Each named move below is a turn or a mirror, shown by a few rows before and after it. Which moves, in which order, take the first row of each later pair to the second? The first pair is answered.
move Gafi:
[-30  16 -12 -12   4   4  -6  -4  15]  ->  [ 24   7 -19   9 -20   8   3  -8   9]
[ 10 -14 -10  -1  11  -3  32  -3   5]  ->  [ -8 -10  -8  -8  18  -6  28  -2   8]
[  7   9 -25   1   0  -7  14  -7  13]  ->  [ -7  12 -22  -6   6  -8  12  -5  15]
[  4  15  -6   5  -2  -3 -15  17  -3]  ->  [  2  16  -6   3  -1  -3 -16  17  -3]
move puzi:
[ 8 -3  4  3 -8 -4  1 -3 -5]  ->  [-5 -2 10 -1 -2 -3 -5  1 -6]
[ -2  -6  -2   9   9  10 -22  20 -14]  ->  [ -9  10 -16   2  12   6 -21  19  -2]
[ -4 -14  13   8   2   3  -1   0 -12]  ->  [-22   1   4  -4  10   0  -4   1   0]
move zuguz:
[-18   5 -14 -14  -4  -8 -16   5  20]  ->  [-22  -7 -11 -14   2 -12   5  -9  22]
[16 -8  2  3 -5  1  2 -7 -8]  ->  [16 -4  1  3 -7  2 -6 -2 -9]
[ 15 -16   8   5  -5   6  13  -8  -1]  ->  [ 18  -3   5   5 -10  11 -12  10  -5]
[-19   2 -16   0  10   6   3   3 -10]  ->  [-19   3 -17   0  11   6   3   3 -10]
move Bisen:
[ -4   4 -14 -20  10   8  14  -1  12]  ->  [ 17  -4 -13  -9  -1  10  20  -4   7]
[ -8 -10  15  -1   3   3 -16   7 -11]  ->  [-18   6  -1 -10  10  -1 -13   4   3]
[ -5  18  -6 -13   5   0 -10   2  12]  ->  [ 16  14 -10  -5  -5   0  -3  -3  13]
Then:
Each pair is 2 to 4 moves apart.
[-16  -4  16  -4   1   9 -30  15  -6]  ->  [ 22   2 -19   3  -7  -2  19 -15  19]  puzi then puzi then zuguz
[ 36  19  -6  15 -23   5 -12  19   5]  ->  [ -4  37 -11  -3  -7   3 -23  26  16]  puzi then puzi then puzi
[ 24 -24  18  15   0  12 -14  10 -24]  ->  [-17  10 -17 -15  28  -4  19 -13  19]  puzi then puzi then zuguz
[-10  19  -5  -6  10  -1 -17  22  -1]  ->  [-11  23 -14 -10  13  -4  -5  15   8]  puzi then Gafi then Bisen then Gafi
[  2 -32  11   6   3 -10  37 -18  -4]  ->  [ 15 -26   1   8  -3 -10  39 -19   1]  Gafi then puzi then Gafi
